Each row below has a hidden score, from 0 to 40, with 20 about the middle. What is it? The score is a weighted sum of the row's numbers plus the product of two more (or one squared), each taken from its middle value.
[ 26 -34  34  33   2  -4 -26 -10  -6  23 -23 -18 -10 -39  30  59   4 -24 -56  -4   7 -44   8  31] 23
[-93 -58  51 -19 -88  12  -7  42  -5  23 -32  42  32 -11 -11 -58 -11   7  66  66   0  20   7   4] 14
[  9 -51  -1  33  -6  10 -10  -7 -11   5 -12   7   1 -43   4  -6  18  24 -14  11  12  22 -17 -12] 21
[  4  34  31 -28  51  51 -25 -35 -10  24   9 -23 -59 -40 -44  -8  -9 -44 -59   8  35 -26  21  -1] 13
[  37  -16  -38  -46  -60  -86    1  -13  -28  -15  -70  -24  -48  -21  -13   74  -73  -68  -18
   -1 -104   12   38  -25] 19
[ -7 -44  -3  -3 -48 -79  31 -53  41  52  45 -18  34  -2  11  -5  -4  14  51  -1   6  -6 -28  11] 12
[ 36  -6 -22 -40  21  53  45   0 -45  13 -32  -3 -34  -6  39 -14 -18  42 -65 -45  25 -26  11 -18] 22
[ 57 -57   4  41  19  -6 -53 -29  15  23 -44  29  64 -24  87  24  10  14  30  58 -16 -37 -36  32] 22
[ 23 -32 -36  14  -6  19 -65 -20  23 -45 -22 -44   7   3  20   4  46   6  -4 -21  -6 -20   2   5] 19
[ -15   11  -16 -101   19  117   13   60   -9    7  -32  -25  -72  -30  -19  -63  -79   -1  -47
   23  104   41   79  -29] 12
[ 21 -33 -12  25  13   5  16 -21 -22   7 -57  28   8 -14  52 -15   6 -22 -24  -7   8  -6 -27 -18] 20
[ -57  -95   50   56 -110 -127   46 -105  -44  -31    2   22   -4  107  -56  127  -50  -30   50
  -91   55 -116  -39   21] 5
[ 11   5   3 -45  -8  10  15 -14 -26 -11 -10 -15 -25 -13 -41  41 -36 -36  -2 -35   4  41  28  -3] 14
[ 20  49  82   8 -21  65 -47 -31  62  15  54  -3  92 -15   7 -36  19  22  85  -7 -39  34 -22  29] 17
[  5 -18   3  18  -9  39 -37 -20  29 -18 -10 -20  19 -23 -20   9   8   6  19   1   6   3  -4  23] 17
[  6 -50   4  16   0  -6 -74  64 -30 -29 -25   5  -1 -12   0  16 -64 -28  -4  77 -39  31   4  74] 14
[  9  25 -21  29  25  -4  19 -19 -11 -14 -27  22  -6  13   6 -15  16  33  -7  -8 -18 -12 -35  -4] 23
[ -5 -37  59  35 -29   9 -46 -43  18  22   5  -4  43 -27  15  -4  54  12   7   2 -27 -43 -14   5] 23
[  8 -23 -23  59  16 -32  14   4 -16  20 -32  -1  24 -23  69  -3  -2 -16 -25  -8 -18 -32 -28  -5] 16
[ -4  16   8 -20 -28 -13  12 -17  -1 -24  11  13  16  14 -34 -19  38  35  23 -17 -45  26  -3   0] 22
[-25 -12   7  10 -61  15 -32   3  56 -46  22 -51  12 -13 -73  25  -8 -35  58   4 -29  47  24  44] 19
[  1  19   7 -15 -51 -19   4  16  11  37   3  16  29  -8 -11   4 -16 -18  44  25 -14  38  17  13] 21
[ 51 -13  54  17 -39  21  40  -2 -17  26 -20  30  89 -40  40 -77  70  87 -24 -16 -13   0 -47 -73] 17
[ 20 -10   9  -1 -28 -11 -30  74  19  -7  14 -24  50  -8 -44  44 -55 -38  36  86  -5  22  22  54] 7
[-10  20 -42 -61 -61 -77  24  14   4 -18 -14 -24 -86  24 -55  53 -87 -89  22 -16 -36  29  65  10] 24
[ 27 -73 -36  60   1 -39 -14 -22   7   7 -28 -24  31 -36  66  21   9  -7 -15  35  -3 -50 -37   3] 15
[-43  39  50 -91  17 -59  -9  41 -27  77  89  23 -54 116  14 -67  99 -15 -50 -32  13 -40  28 -69] 2
[-31 -11 109  50 -53 -28 -10 -37  -2  64  39 -25  29 -21 -14   5  22 -49 -13  -9 -26 -68  -7  15] 16
[-19   2  20 -40 -16  -6  66  12   0   2  17  -9  -9  53  -1  42 -19  31   2 -82   6   1  13 -14] 28
[ 23  18  -4  37  16   3  60 -49 -36 -13 -33  64  10  12  38 -57  54  65  -4 -41   1 -20 -63 -37] 22
[-101   16  115   82   -7    6   51 -123   -4   43   22  -38  -40  -11  -80   11  -27  -46  -40
  -56  -24 -104   -6   59] 23
[-10  46   9 -45   4  32  -3  51 -27 -29  42 -18 -48  17 -40  -2 -90 -48   6  -3  -7  83  24  -2] 27
[ -33  102   56  -63   -3   20    0   29    1   -5   83  -30  -70   18 -127   22  -16  -77   -3
  -37    4   43   79   29] 22
[-29  60  70 -34 -33  31 -28  -5  32  14  52 -31 -24  -2 -72 -35 -24 -44  12   2 -15  19  31  15] 21
[-29 -39  17  40 -46 -74  28 -40  33  13  23 -25  20   0   1  19  12   1  21 -16 -33 -20 -16  -2] 22
[ 58  19 -15  26  77  22 -42  56 -16 -28  23 -50  -3 -17  27  16 -32 -13 -69  24 -33  32  -2  34] 20
[ 34 -51  -7 -17 -11  13 -36  19 -16 -11 -30   0  11 -32  24  11 -40  -9  -2  59   1  16  32  19] 19
[-21  -6  23 -29 -12   9   1  24  -7 -17  27  -6   3  14   3 -10 -32   3   6  -7 -15  28   4 -31] 25
[   0   16    5  -20   38  -41  -14    6  -23    6   20  -16   10   35   26   -5   92  -28  -48
  -27   -3  -37  -41 -111] 17
[ 11  27   6 -33  41  47 -67   9 -23  -7  17 -16 -58 -30 -59  22 -35 -44 -34  45  33  32  40  11] 13
[ 41   3 -97 -54  11  21 -66  39  27 -59  15 -39 -34  47  11 -15  51  24  22 -18  17  33  28 -24] 22
[ 76  23  15   4  -3  26 -19 -24 -17  -4 -80  39  12 -16  14  -1  21  18 -13  16  -3  11 -16   6] 23
[ 40 -12 -24  14  -5 -35 -47  40   0   9  14 -55  34 -57  36  18 -31 -57 -15  51 -85  41   1   9] 16
[  7 -22 -25  18   9  55 -44 -18  23 -26  -5  -9   7 -26 -26  14  16   0  10  12  10  19  10  24] 24
[ 15   0 -33  37  -2 -27  76  -9   9  38 -43  26  26  -8  17  25  47  70 -16 -65  43 -77 -24 -22] 11
[  7   5  12 -15 -26 -10  27  -5  16  19  16  -6  18   0  -7   1  -4   6   8 -24  29 -14   1  -9] 16
[ 59   5 -36  68  23  21 -48  31   0   9   8 -41 -37 -24  10  17 -12 -32 -58  27  62 -44  23  51] 17
[ 49  13 -34 -14   0  -6  38 -22 -30  16 -60  25  -9 -11  17  23  21  15 -58 -51   9 -35 -23 -29] 15
[ 46 -30   8 -27 -43  30  32  41  22  19  -4 -18  26 -17   5  63 -27  15   1 -28 104  -8  45 -36] 20
[  0  61  -2 -67  -9  20 -11  43   8  -8  79  -9 -11  13 -77 -26 -71 -33  63  40  13  48  44  17] 11
[ 43 -28  10  36 -45  21 -27 -46  -3   3 -65  29  54 -62  28  20  31  16  -4   7 -23 -21 -45  -8] 17
[-20  14  21 -14 -15   6 -13  62  -4 -14  25  -2  -2  10 -24 -12 -42 -11  10  20  -5  37  24  13] 18
[-127   52   13 -127  -64   79   -7   38  -17    0 -127  127 -127  101 -127  -63  -96  -86  127
   90   57   53  127   34] 18
[ -8   8  24  -5 -26   3   9  40 -17 -23  23  -5   2   5 -17 -21 -79 -17  17  15 -47  52  23  25] 26
[-15 -26  57  33 -47   1 -35 -22  33   1  15 -16  51 -23 -16  -5  32  12  24   9 -32  13  -9  19] 23
[-11 -25  38 -20  -8   5 -16  37 -11   1  40 -26  -3  -8 -23  16 -29 -27 -19  24 -36  43   8 -12] 21
[ 33 -22 -24  67  19 -29  -2 -52 -27  -8 -57  26 -13 -37  76 -22  26   6 -40  -9  -3 -27 -54 -27] 26
[ -4 -22 -44  12   3 -23 -18   7  10 -53  -7  18   8  41  25   4  96  13   9 -50  43  21 -16 -27] 23
[ 29 -72 -46  33  39  10 -72  -6   8 -35 -23  -5 -24 -16  24  54  54 -13 -17  22  24  16  -3 -19] 28
[ -1  28  13 -37  -7  34 -22 -24  33  -9   7 -28  -8  20  -9 -44  13   6  30 -23  -5 -11   6  16] 9
[-14  22   8 -16   1  -1  32  17   9   8  11   8   8  25  -8  -7  -8   9  15  -8   3  20  12   8] 23
[  3  61 -31 -18  68  38  41  22 -25 -16 -17   6 -61  18  -2 -39 -43 -23 -35 -36  45   4  11  -2] 16
[-23 -28 -72  11 -22 -49  38 -36  16  23 -11 -39 -20 -14  24 -13  25  -9  -4 -26  13 -44  -9 -13] 13
[ 17  18 -49 -13  85  47  16 -18 -19 -13 -23  -3 -58  -1  17  -1 -12  13 -53 -43  45 -20  -6 -11] 19
[127 -69  69  57  56  21 -65 -39  27  92  47  76 127 -40 127 -68  45 119  69 124   5  49 -96  -9] 32
[-45  33  41 -20   5 -64  77 -44  -2 -55  78 -23 -60 127 -91  67 -73  31  45 -83  38 -17 -13 -14] 25
[-45  33   7   4  41  32  34 -16  33  -5  50 -12 -21  -9 -62  13  37  19   0 -50  25  58   7  -6] 26
[-28  18  20 -12   8  17  18  37 -28 -16  -5  -4   0  13  -5 -17 -36  -1   0 -11 -19  23  -5 -25] 17
[ 33  -3 -33  58  -4 -15  69 -48   9  51 -83  38  21 -24  48  17  89  64 -45 -65  31 -72 -51 -28] 21
[ 34  16 -39  17  81  36  24 -15 -28  -9 -39  -6 -50   1  40  -3  22  35 -89 -35   7 -36 -12 -14] 26
[ 15  12 -39 -46  26   0 -14   0  39 -51   0 -22 -30  14 -53  12  58  57 -16 -32  -7  48   2  -7] 16
[-36  22  41 -25 -26   2 -15  19  18   4  68  -3  -2  13 -93  -8  14 -17  31  10 -12  68  36  -9] 18
[ 53 -20 -35  26  56  28 -17 -19 -38 -22 -82  10 -46 -39  47   4 -52 -23 -60  23  14 -13 -18  10] 18
[ 105 -107   -2   44   11   59  -77  -11  -29   -5  -88   -1   17  -99   68    9   -1    7  -80
   95   13  -33  -12   12] 15
[-21  58  19 -16  -2   6  21  10  23  30  40  14  -5  37 -34 -33  19  18   8 -40  10 -25  27   3] 22
[  9 -53  -2  47 -51 -45 -19  -8   9  18 -15  13  49 -27  42   3   3 -12  27  49 -35 -13 -28   5] 21
[  34  -93  -83   -3  -45 -113    3   15   16   -1   38  -19   25  -53   -7   28  -42  -25   65
   96   26  -39    6   54] 1
[-36 -52 -37 -18 -37 -29 -24  19  -6  -2  45  28  12   7 -42   9  38  11  34  53   3  39  20  13] 12
[ 29  -9 -42   5  87  55  20 -24 -36  -9 -65  -1 -46  -6  47 -15 -19  22 -83 -25  51 -37 -24 -22] 17
[ -9 -33   9  13 -34 -32  35 -27   8  14   0 -17  29   3  31  27  23  22 -19 -42  -4 -35 -21  -1] 23
[-17  86 -20 -55 -18   4  32  86  -1 -13  65  -3 -12  19 -96  -1 -67 -41  50   8  13  73  69  30] 13
[ -67  -89    2  -12  -43 -127   69 -113   66  -40   93  -68  -40   89  -89   28  -88   62   73
   63   -9  -52   -9   55] 21
[ 23 -28  19 -13  22  28  21  24 -35 -11 -10 -16  -6   1  35  32 -32  40 -52 -36  -9 -12  -3  22] 23
[-10   0   2  22   4   4 -52  15 -46 -34 -47  48 -12   9 -11   4 -37  -7  34  66 -25  22  -8  54] 18
[ 36  17 -37  45  73  -8 -41 -11  -9 -17 -41  10 -64 -16  -1 -23 -26  22 -35  80 -33  -9  -5  97] 13
[-18   1  -2 -25  19   6  81  10  29   5   3 -15  39  19  13   6   3  79 -19 -50  31 -26  -8 -41] 25
[  2 -31   2  23 -12   6 -31 -11 -10  -3  -4  29  27 -11  21   5   5  -2  25  15   4   3 -20  11] 21
[-12  -9  21   0 -43  -6 -36 -12  15  22  33 -20  12   8 -10   2  45 -13   0   1 -20  -9   9 -10] 25
[  4   9 -18 -14  28  13  10  -4 -13  -6  -2 -14 -42 -10  -3   3 -34 -14 -30 -21  -3  22  -1  -5] 22
[ -45   -3   52   27    6  -74   85  -48   19   21   39  -14   29   46   17   29   65   64  -14
 -103  -32  -50  -53  -45] 27
[-50  55   9 -47  -2  35  17  56 -24 -34  35   6 -35  15 -49 -38 -57  -7  10 -13  10  55  35   3] 22
[-28  -3  37  25 -89 -75  24  25  36  38  31  29  90   2 -10   9  26  17  67  23 -31  26 -13  12] 17
[ 28 -52 -20  47 -60 -50 -12 -52  -2  15 -45  16  30 -50  35  -6  14 -14   7   9 -60  20 -36 -16] 23
[  0  12  -8   6   0   8  11   5   1   5  15   8   0   0   1   2  14  -2   5  -6 -21  -2  -6 -17] 28
[ 42  14 -43   8  13 -20  14   2 -21  -2 -65  12 -15 -27  28   1 -21 -12 -12  21  15  14  13   0] 17
[ -8 -37 -57  -9  -7 -52  18  -5  19  -9  27 -41 -16  -7   0  14 -51 -65   6  24   3  -2  10  29] 14
[-16  70  32 -81  -8  33 -18  33  24  18  23  21   6  23 -32 -27 -34 -14  73  19  -3  52  40  15] 21
[-21  60  21 -25  17  16  29  49  45  81   3  43  -4  15  21  21  22  41   1 -46  60  -2  48  54] 17
[ -8  15   1 -16 -46 -20   1  23  28  16  30  -9  33   2 -24   7 -40 -28  51  39  -4  33  23  14] 21
[-92  24  23  37 -22  31  20  20 -58 -43  19  67 -31  57 -37 -50 -18  -8  31 -31  28  22 -15  -5] 32
[  7   3  35 -25  21 -22   8  32 -36   7  30 -15 -36  14  -4  36 -14   5 -43 -26   5  -5  28  36] 23
[ 17 -81  32 -29 -29  51 -23  28   4  15 -18 -12  13 -27  15   5 -38  -4 -11  40   8  21  16   1] 19
[-11  28  13 -43 -42  29 -38  29  22 -47  49  -1   0  18 -81   1  -6  -2  61   6 -12  75  38  29] 23
[ 65 -63 -35   0  17  11 -92   7  11 -45 -20 -19 -21 -14   0  51  18 -19 -22  57   6   0  12  19] 19
[ 17 -43  15  -1 -21  15 -19  14 -18  -1 -19  21  21 -23  13  -4 -14  12   2  28   0   1   6  10] 18
[ 44 -27 -36  43  12 -16  -3 -22 -26 -15 -57 -15 -14 -25  44   6  -9  11 -38  18 -15 -22 -21  20] 19
[ -19  -11  124   22  -48   10  -65   -9   22   49   48  -31   51 -101  -71   -4  -34  -65   41
   71  -35   34   10   33] 4
[-30  27   8 -31 -46 -36  35 -13  27   4  58 -29   8  18 -58 -10 -36   1  48  -2   4   9  10  12] 14
[ -1  16 -30 -44 -10 -30   8   7  15 -18  46 -22  -9   7 -26  -2 -68 -31  44   3  12  38   5   4] 11
[ 16  70  22   7   3   7   3 -42  37 -23 -73  19 -25  14 -11 -26  54  34 -28 -35  23  24   8  18] 37
[ -7   5  17  30 -30 -24  23 -20  18  35 -28  32  50  -2  37  -2  51  42  -4  -3 -14 -25 -24  -3] 28
[-26  48 -30   8  24  43 -13  53 -45 -26  19   5 -17  15 -13   1 -11 -54  -2 -12  25  30  -1 -44] 22
[-33  23 -13   3 -18 -26  47 -12  27   2  13 -15   6  10 -17 -14  36  19   5 -57  -5 -17   7 -23] 20
[-43  52 120 -36  -2  29   8 -27  -7 119  37 -25 -17 -64 -23 -50  24 -62 -59 -15   0 -36  31  -7] 9
[-30  18  15 -32 -19 -19  47  11  16   9  46   5  12  32  -6 -20 -24  14  32 -28 -12  32  -5 -29] 25
[ 54 -69  23 -14 -22  12  -3  -9 -30  10 -51 -14  18 -54  55  43 -14  -3 -45 -19  41 -22   8 -28] 11
[  3  67   9 -41  15  -8 -53  39  49  35 -45  85 -29  42 -25  69 -52 -34  89  61 -28 -15  73  84] 30
[  9  74  36 -26  17 -21 -20  82  -6 -28  89 -49   0  37 -34  28 -82 -64  35 -15 -92 111  -2 -18] 24
[ 24  33  -9  11  86  38   3  18 -16 -27  -6 -19 -30  14  10  12 -19  14 -52 -14  18 -37   4 -36] 27
[ 81 -69 -21  39  68 -17 -68 -39  -2 -17 -59 -42 -35 -69  21 121  22 -36 -83  26 -22   3   9  16] 22
[ 11  -7 -27  -6  10   1 -13  22   0  -4   7 -10  -9  16  -6  12 -48 -22   1   1  -4  10  -2  -3] 16
[  0  31 -15 -44  34  32  18  17 -26 -11 -13   6 -30  -8  -9 -10 -39  -2 -27  -7  21   9  19   2] 15
[-34 -44  10  44  -2  39 -70  31  33 -26  77  -7  45  -6  22   4 -49 -42 108  73  30  72   3  45] 33
[  6  17 -38 -19  55  37  -9  18   6 -41   4 -10 -58   5 -40  33  35  -1 -13 -18  46  28  20   0] 23
[ 57 -42 -40   2  64   2 -64  -3 -26   1 -34  -1 -63  -4  62  16  55   3 -76  30  41 -36   3  -4] 23
[-10 -15  -9 -13  26  25  -7  -5   1 -37  14   8 -24 -13 -63  31  31   8   6  -1  34  74   5  -6] 21
[-23  53  -9  25  32  29   7  63 -24 -11  14   2  12  12 -19  -6 -23 -26   4  -2  -5  -4   8 -10] 17
[   6  -18   24   51  -37 -120   31   -5    9    5   42  -41   88   13   50   41    0   17    5
  -44 -107    0  -22  -18] 28
[-11   3  57  24 -28 -22 -51   9  -2  -6  57 -46 -14  -8 -52  26 -23 -70   4  23 -36   1  28  33] 20
[  6  96 -23 -20  83  62   7  80 -46 -45  35 -15 -54  22 -46 -20 -54 -27 -32  -5  14  34  15  14] 13
[  7 -22 -12 -16  19 -38  28 -59  26  -3  12 -34 -45  31 -15  20 -62   4   5 -11  16  20  -6 -10] 24
[ 61 -75 -18  -7 -36  16 -24   1 -34 -13 -58  -8   0 -42  77 -16 -61 -16 -33  35 -12  18  -4 -29] 24
[  4  36 -14 -26  39  34  46 -11 -20 -20 -18  13 -23   8   7 -19  -9  29 -18 -33  35  -9  -8  -2] 17
[  71  -80  -34   50    3  -34   19  -60  -10   15 -104    2    3  -19   72   31   27   17  -59
   14   12  -49  -40  -18] 23
[-33 -33 -14  40  31  54 -19 -24  10  22  78  14  25  -9  38 -22 -12 -21  60  36  68  27 -51  -2] 27
[-11 -27  45 -24 -36  35 -27  22  17  48  12  -5  51 -64 -11 -48  -6   5   0  56  -6  39  15 -20] 9
[  6   2  -8   4  17 -20  42   5  -8  11 -21  -4  20   0  47 -13  11  42 -32 -32  -9 -27 -25   9] 14
[   3   36  127  -19  -33   11  -25  -74   94  114   63  -80   94  -64  -18 -103    7    5   -5
   56 -100  -31  -16   46] 37
[ 64 -19 -61  46  45   6 -11  29 -18 -20 -41 -23 -12 -46  20  49 -52 -27 -46  50  36 -47  -2  31] 9
[-33  33  38 -80 -48   9  47  45  49  41  47   5  47  24 -32 -41 -24  45  48 -17  19  64  38 -36] 21
[ 24  70 -54  15  76  32 -13  51   4 -19 -14  -4 -33  12   1 -13  17  -7 -58  13  37 -59  12  21] 14
[-64 -21   6  10  19 -20  26 -72 -33 -51 -38  99 -63 115 -20 -27  62 119  46 -18  -8 -39 -15  34] 37
[-15 -22   1 -22  -4 -15 -30  -2  -8  13  -7  22 -16  53  35  -6  56  14  25  -9  -3 -41   4 -40] 26
[ 40 -20 -32  28   6  -2  -7 -17   6   5 -80  -8 -26 -38  26  41   7 -27 -32  10  16 -20   4   5] 21
[-82 -49  60  -2 -76  16  -4  26 -13   1  -5  56  12  22 -38 -40 -40  24  54  55  -7  12  32   9] 20
[-42 -36  74  44 -11 -42  18 -40  20  42  44  -1  40 -36 -19  50  88  -2 -16 -31 -34 -28 -11 -13] 22
[ 24  24  -1 -83 -63  13  43  19   7  31   9  17  23  -3 -23  21  -3  10   1 -79  79  14  -4 -44] 2
[ 20 -40 -10   6  12  32 -47 -21  -5 -26 -43  13 -14   1  10  21  31  12  -1  25  14  -3  -4  10] 24
[-82 -40  27 -67 -61 -64 -34 -12 -20  16 -28  73 -22 103  15 -10  77 -23  81   9 -19 -60  15 -57] 23
[ -13   39  -23   -6  119  -43   75 -127  -26  -60  -68   40  -74   55  -24  -99   57  127  -84
   -4  -96  -68  -86   42] 17
[-22 -13 -10  60  74  73 -15  35 -33 -53 -88 -12 -15 -14  15  25 -63 -32 -65  21  -1 -37  -9 -52] 25
[ 21 -85   3  74 -50   9 -86 -25  54 -42  -8 -45  43 -63 -16  59 -16 -24  41  74 -42  23  -7  60] 25
[  3 -28  60  -9  57  -6  24 -19 -27   1  12 -13  -9  25  -2  32 -30  32 -52 -38  41 -27   7 -48] 22
[ 44   5  23 -45  28  -7  11  45 -39   7  59 -26  -7  16  25  21 -13  75 -67 -30 -44  44  13 127] 38
[ 37   9 -48  31  -3 -27 -16   6 -18  -4 -29  12 -11 -40  27  -3 -27 -49  -7  45 -14  -4  -1  26] 19
[ 36 -22 -29  26  45   0 -10 -15  -1  -2 -16 -15 -12 -26  44  40 -26 -32 -36  14 -18  10 -16 -17] 30
[-40  70 -19   8  85  57  39  44 -19 -15   4  12 -30  34  -9 -22   5  30 -33 -41   4 -27  15 -13] 22
[   3  -44 -105   21  -13  -46    4  -69   27   13  -78  -16  -86  -64   29   36  -48  -56    3
   -9   -9  -10   32   29] 34
[-65   7  -9  84  57 -36   6 -26 -77 -53 -74  82  -9  62  31  -5  41  30   4 -22   4 -70 -67  59] 12
[-47 -37  72  18 -14 -61  74 -87  38  30  30 -30  -3  34 -37  52 -15  25  10 -40   7 -69 -42 -18] 23
[ 24 -15  57  13 -86  46  -8  41  -5  18 -52   0  34 -66 -18  67  -2 -69 -18   0 -54   0  56  -9] 32
[  6  -7   5 -19   6 -10  24   4 -17 -13  -7  -9  -1  19  12  29 -31  18 -19 -19  14 -22   6  -7] 20
[ 48  27 -29 -27  27  24 -96  77 -33 -64   2 -20 -40  -9 -49  -3 -93 -79   1  92  -5  78  83  89] 12
[ 52 -20  11   5  17  37  -3 -21 -19  22 -75  12   6 -60  20  23  32  19 -72 -18  37 -47  -9 -17] 11
[ 33 -32 -55  34  83  63 -14 -34 -29 -11 -93  15 -51 -13  68  10  15   1 -58   2  63 -78 -34  -9] 17
[  4  -9 -16  18  12 -22 -23  33 -18 -16 -14 -10  -3   7  14  -8  26   4 -15   7  -6  -2 -16  19] 10
[  3  57 -20   0   4 -19  43 -22 -19 -10 -22  27 -28  -1 -21 -38  15  16  23 -44 -13  32 -13 -13] 17
[-13   7   2  21  23 -20  47 -20  14  19   1 -11  20  68  27  -8  48  27 -24 -51  29 -44 -27 -37] 36
[  3  -5 -20   0   7 -11  44 -12   2  14 -18   6   2  -1  37 -26 -19  21   4 -19   6   5 -13 -22] 22
[ 19  39   3 -57   9  35 -66  -6   2 -10  -2 -20 -58  23 -25 -22 -21 -64  -9  15   7  -6  39   6] 18
[ -52   43   -5  -59    5   30  -27   71  -21  -69  -44    7  -11   40  -91    2  -52  -84   10
   59   -7  -23   50 -105] 34
[  7  13  -4 -31  -2  21 -27  36  -7  -5  -1  -9 -23 -13 -29   0 -69 -22   6  36   0  48  35  23] 16
[-33  26  24 -12   2 -11  59  23  11  12  50  -5  32  37  -5  -7 -21  44  11 -60 -15  16 -16 -24] 22
[-57  39 -23  12 -58 -68  64  18  26  20  64 -19  48   8 -16 -24   7 -11  37 -29 -24 -14  -5  -5] 13
[  5 102 -46  -4  84  49   2  71   7 -13   3 -10 -43  18 -30  -5 -20 -25 -29  18  65 -23  39  65] 11
[-25 -16   5 -21 -19   8 -40  -8   3  -9   1  25 -15  43  11 -13  47 -11  39  12  20 -18   0 -27] 26
[-19 -10  -4 -16 -28 -40   4   3  27   6  37 -13  13  -8   1 -18 -46 -19  44  26 -13  30  10  12] 19
[ 30  14 -44  16  -2 -21  14  -3 -15  11 -35  21   4 -28  10  10  -3 -12  -5  11   4 -14 -14  14] 13
[-127  -47   22  -16  -92   23  -11   29  -47  -23  -47  114  -43   60 -101  -44   35  -64   99
   27   93   15   20  -88] 11
[ 34  19 -20 -29  37   3 -21  36 -27 -28  20 -20 -35   6 -14  17  -7  -4 -36  -3 -16  46  18  27] 21
[ 13  -9 -39  36   0  -4 -28 -26  -3 -24 -46  10  10 -22  24 -12  32   8  19  -6 -18 -12 -36  17] 11
[-11  26 -16  29   0 -25   4  32  13   2  33 -33  26 -14  17   4 -39 -47  -5  12 -36  20  -5  -8] 21
[  3  11  -7  -3 -10 -13  32  -1   5  20 -16  26  27   3  21 -17  13  11   4 -17  10 -16 -25 -17] 17
[ -1  30 -54   7  47   3  22   4  -6  13 -20   0 -14 -25  24 -10  15 -13 -45 -28 -15 -21  -6 -18] 14
[  2  16 -14 -46  10  13 -18  -2   6 -15  23   2 -27  45  -9   6  61  24   1 -26  13   6  22 -17] 30
[ 13 -47   9   4   0  39 -18 -21  15  16  -2   2  14 -47  22 -51 -44  14  12  51  22  41 -20 -26] 20
[ 49 -91 -15  88  -5 -18 -51 -33 -47  -9 -71  28  23 -50  88  13   4  -7 -25  56 -21 -24 -62   2] 23
[  61  -19 -127  -43    3   46  -85   23   63  -89  -31  -78  -30   -8   11   -4   41   32   -3
    7    8   51   32   -4] 24
[  2 -49  45  21  16 -51 -26 -21  -4  34  17   3  14 -11  23  54  64  -6 -41  10  -8 -18 -12 -37] 16
[-90  15  36 -87 -34  56 -12  54  -5   9 -42  72 -59  29 -72 -29 -65 -18  64  45  32  32  89  24] 16
[  4 -33 -28  33 -44 -83  29 -17   6  48   2  22  44 -22  51 -11  14 -10  26  11 -17 -21 -22  -1] 16
[ 45 -88   5  52   7  -5 -89 -28  -3 -24 -38 -18   7 -49  26  48  22 -23 -26  64  -1 -22 -12  16] 18
[-47  42 -19  -3 -18 -18  27  67 -27   7  52  44  46   2 -17  -3 -46 -61  81  38 -15   6  22  21] 16
[  0  15   6  17  -4 -38  31   1  24  31 -31  43  40   0  23 -10  35  27  21  -6  -9 -12 -17  13] 18
[ 26  -2 -21   8   7  10  38 -15  -8  27 -29  27   5 -14  57 -27  17  30  -7 -28  20 -23 -35 -25] 20
[ -7 -22  40   7  42  -3   5 -46  -2  40   6  -3 -19 -21  -4  20  40   1 -61  -4  18 -24 -13 -44] 16
[-63 -30  16  45 -24  13 -12   3  14  -8  78   9  57  10  -5  29  31  14  82 -11  23  61 -21  -6] 36
[ -4 105  26  13  23  38  40 127  -6 -66  73 -59  91  42 -79 -16 -29   4  -9  -8 -23   8  -6 -42] 38
[  5 102 -21 -80 -28  10  78   2  31  36  25  18  14  24 -39 -30  19  19  48 -82  66  26   2 -44] 12
[-79 -22 127 -12 -83 -75  16   3  -9  84  87  16  65   5 -33   0  71 -10  24  -8 -17  14  31 -34] 7
[   5  -66    9  -14  -34 -104  -29  -12    8    6   41    4   26   42   36   12  127   69   13
    1  -36    4  -19  -36] 22
